In the data rows, 128 means zero.
Here are some rows, each followed by its group. Groups can overlap.
[219, 125, 180, 142, 154, 035, 221, 091] z784
[110, 140, 148, 141, 133, 168, 115, 135] z814
[175, 192, 170, 115, 085, 109, 204, 115] z784
[085, 124, 108, 153, 141, 098, 068, 089] z213
[135, 078, 136, 117, 155, 177, 146, 172] z430
[154, 116, 141, 100, 100, 135, 137, 151] z814
[105, 193, 145, 130, 118, 154, 129, 117] z213
[077, 166, 095, 143, 088, 102, 139, 076] z784
[108, 099, 081, 182, 168, 086, 123, 115] z213
[120, 118, 093, 070, 046, 091, 152, 100] z213
[136, 146, 141, 116, 106, 130, 092, 114] z430
[124, 097, 102, 144, 116, 091, 132, 103] z784
[111, 091, 124, 186, 194, 125, 082, 129] z213
[111, 171, 155, 128, 125, 162, 087, 117] z213
[109, 126, 092, 099, 104, 123, 100, 098] z213
[156, 012, 103, 076, 149, 172, 144, 231] z430
[076, 138, 071, 126, 109, 129, 084, 079] z430
[096, 169, 097, 084, 057, 125, 090, 092] z213
[145, 170, 158, 109, 084, 065, 176, 096] z784
[147, 090, 119, 128, 121, 099, 098, 116] z213
[151, 073, 148, 106, 106, 095, 147, 139] z213
[145, 087, 095, 023, 075, 155, 124, 183] z430
[104, 171, 152, 169, 158, 134, 120, 105] z784
[109, 083, 145, 185, 171, 104, 122, 141] z213
[106, 110, 097, 128, 110, 113, 094, 113] z814
[110, 122, 115, 087, 112, 162, 087, 154] z430
[117, 163, 163, 197, 154, 140, 118, 130] z784
[122, 164, 124, 089, 076, 131, 107, 111] z213
[205, 139, 189, 119, 088, 057, 193, 114] z784
[122, 110, 141, 162, 164, 132, 117, 150] z814
[150, 137, 136, 183, 189, 086, 171, 117] z784
[113, 147, 111, 107, 077, 139, 104, 132] z814
[168, 123, 147, 118, 115, 148, 122, 145] z213
[111, 075, 120, 170, 162, 118, 087, 131] z213
[081, 162, 089, 163, 120, 081, 119, 076] z784
[111, 101, 113, 201, 195, 122, 094, 112] z213
[097, 185, 132, 120, 107, 147, 126, 105] z213
[162, 131, 171, 167, 168, 112, 155, 125] z784
[097, 164, 097, 109, 057, 109, 150, 097] z784
[112, 156, 125, 159, 157, 150, 109, 113] z814
[148, 122, 143, 113, 085, 123, 133, 131] z814
[137, 122, 149, 166, 153, 119, 141, 147] z213
[185, 147, 190, 153, 163, 123, 149, 124] z784
[058, 179, 042, 037, 050, 127, 100, 106] z430
[149, 120, 124, 171, 166, 002, 189, 060] z784
[093, 160, 145, 181, 166, 145, 091, 122] z213
[099, 079, 075, 136, 164, 109, 049, 111] z430
[100, 086, 082, 055, 130, 204, 152, 195] z430
[158, 086, 144, 108, 178, 229, 161, 218] z430
[159, 111, 157, 096, 070, 112, 120, 132] z213
[097, 168, 122, 135, 117, 156, 075, 110] z213
[152, 126, 166, 161, 132, 134, 125, 100] z784
[137, 132, 094, 004, 034, 140, 128, 157] z430
[107, 127, 104, 161, 136, 117, 093, 113] z213
[127, 148, 126, 120, 168, 142, 057, 119] z430
[082, 167, 108, 153, 123, 114, 127, 109] z213
[086, 146, 098, 168, 148, 097, 107, 106] z213
[107, 077, 082, 144, 129, 089, 080, 113] z814
[110, 155, 118, 074, 042, 122, 147, 120] z814
[086, 122, 073, 152, 150, 130, 114, 119] z814
[088, 146, 070, 094, 034, 109, 147, 082] z814
[113, 076, 133, 139, 209, 213, 139, 198] z430
[168, 096, 127, 048, 028, 092, 143, 119] z213
[171, 131, 180, 167, 205, 088, 222, 104] z784
[141, 105, 148, 145, 143, 148, 116, 133] z814
[090, 187, 129, 177, 155, 158, 102, 102] z213
[139, 136, 151, 132, 133, 152, 118, 147] z814
[084, 152, 110, 117, 093, 126, 101, 104] z814
[147, 082, 095, 054, 124, 139, 108, 165] z430
[101, 140, 085, 133, 093, 100, 108, 074] z784
[119, 180, 159, 127, 134, 165, 089, 104] z814
[108, 191, 149, 088, 134, 184, 079, 126] z430
[128, 150, 125, 101, 077, 124, 145, 109] z784
[116, 137, 146, 137, 127, 190, 126, 155] z814
[116, 065, 103, 123, 188, 191, 123, 202] z430
[083, 184, 100, 183, 127, 088, 140, 066] z784
[123, 114, 122, 150, 123, 101, 150, 116] z213
[159, 080, 118, 147, 157, 157, 123, 169] z814
[178, 123, 169, 129, 115, 121, 144, 129] z784
[172, 131, 157, 168, 185, 077, 213, 098] z784
[124, 073, 119, 091, 178, 181, 099, 222] z430
[132, 175, 128, 089, 075, 152, 158, 132] z814
[247, 134, 218, 157, 166, 065, 249, 124] z784
[118, 113, 113, 101, 098, 126, 104, 135] z213
[113, 173, 148, 105, 113, 176, 103, 121] z213
[089, 178, 079, 110, 071, 136, 133, 106] z814
[124, 126, 103, 113, 105, 115, 129, 137] z814
[091, 139, 126, 223, 194, 139, 105, 123] z814
[112, 190, 107, 127, 139, 160, 066, 106] z430
[098, 164, 099, 155, 130, 175, 114, 126] z814
[196, 101, 163, 172, 207, 060, 229, 104] z784
[150, 116, 140, 092, 091, 112, 125, 138] z213
[084, 133, 087, 099, 131, 097, 075, 100] z430
[168, 028, 166, 146, 203, 194, 152, 229] z430
[141, 140, 160, 089, 088, 166, 151, 151] z814
[134, 143, 157, 136, 127, 157, 090, 138] z814
[151, 045, 133, 129, 201, 211, 149, 220] z430
[129, 053, 115, 138, 226, 229, 116, 219] z430
[117, 121, 134, 207, 175, 125, 073, 131] z814
[122, 139, 134, 039, 100, 185, 106, 184] z430
[099, 117, 097, 155, 130, 099, 119, 113] z213
[137, 174, 155, 172, 187, 101, 199, 100] z784
[143, 144, 164, 136, 119, 130, 100, 127] z213
[065, 163, 069, 122, 070, 136, 127, 075] z814
[113, 156, 152, 160, 169, 143, 072, 103] z213
[121, 097, 110, 118, 097, 071, 158, 117] z213
[195, 031, 145, 126, 145, 136, 140, 183] z814
[132, 175, 180, 095, 114, 200, 081, 157] z430
[123, 163, 127, 014, 071, 173, 115, 167] z430
[135, 056, 084, 053, 117, 166, 135, 213] z430
[073, 159, 077, 127, 075, 114, 110, 079] z814
[146, 085, 100, 082, 131, 116, 094, 138] z430
[138, 114, 160, 186, 154, 138, 127, 146] z814
[189, 115, 178, 138, 123, 095, 142, 145] z784
[100, 113, 101, 133, 117, 108, 088, 091] z814
[183, 036, 153, 086, 112, 146, 174, 177] z430
Which group is second nearest to each row below, going by the distance to the centre of the group?
[147, 138, 131, 100, 081, 124, 133, 142]: z213
[154, 057, 102, 038, 128, 157, 131, 226]: z814
[116, 104, 129, 126, 145, 158, 142, 136]: z430
[108, 120, 105, 144, 109, 123, 107, 115]: z814
[085, 105, 066, 113, 107, 092, 123, 083]: z814
Which group is nearest to each row below, going by the distance to the group's nearest row?
[120, 115, 091, 152, 118, 063, 166, 088]: z784
[173, 189, 197, 153, 163, 142, 162, 141]: z784
[105, 192, 163, 167, 152, 131, 146, 106]: z784
[060, 184, 115, 133, 122, 139, 128, 118]: z213
[226, 162, 209, 098, 103, 062, 242, 106]: z784
Which other group has its centre nearest to the centre of group z430?
z814
Which other group has its centre nearest to the centre of group z213?
z814
Which group is nearest to each row below, going by the average distance to the group's rows?
[108, 110, 110, 049, 108, 170, 097, 166]: z430
[160, 043, 147, 068, 118, 163, 172, 184]: z430
Which group is second nearest to each row below, going by the distance to the group's nearest row?
[084, 148, 092, 085, 053, 108, 141, 099]: z814
[128, 148, 165, 099, 121, 178, 086, 184]: z814
[064, 139, 035, 089, 065, 090, 078, 085]: z430
Group z213 spreads out most along one direction. Which other group's direction of most spread is closest to that one?
z814
Which group is second nearest to each row below, going by the average distance to the group's rows?
[172, 123, 152, 193, 203, 074, 212, 097]: z213
Which group is nearest to each row below, going by the distance to the centre of the group?
[144, 098, 108, 139, 129, 097, 125, 101]: z213
Group z814 spreads out most along one direction. Which other group's direction of most spread is closest to that one?
z430
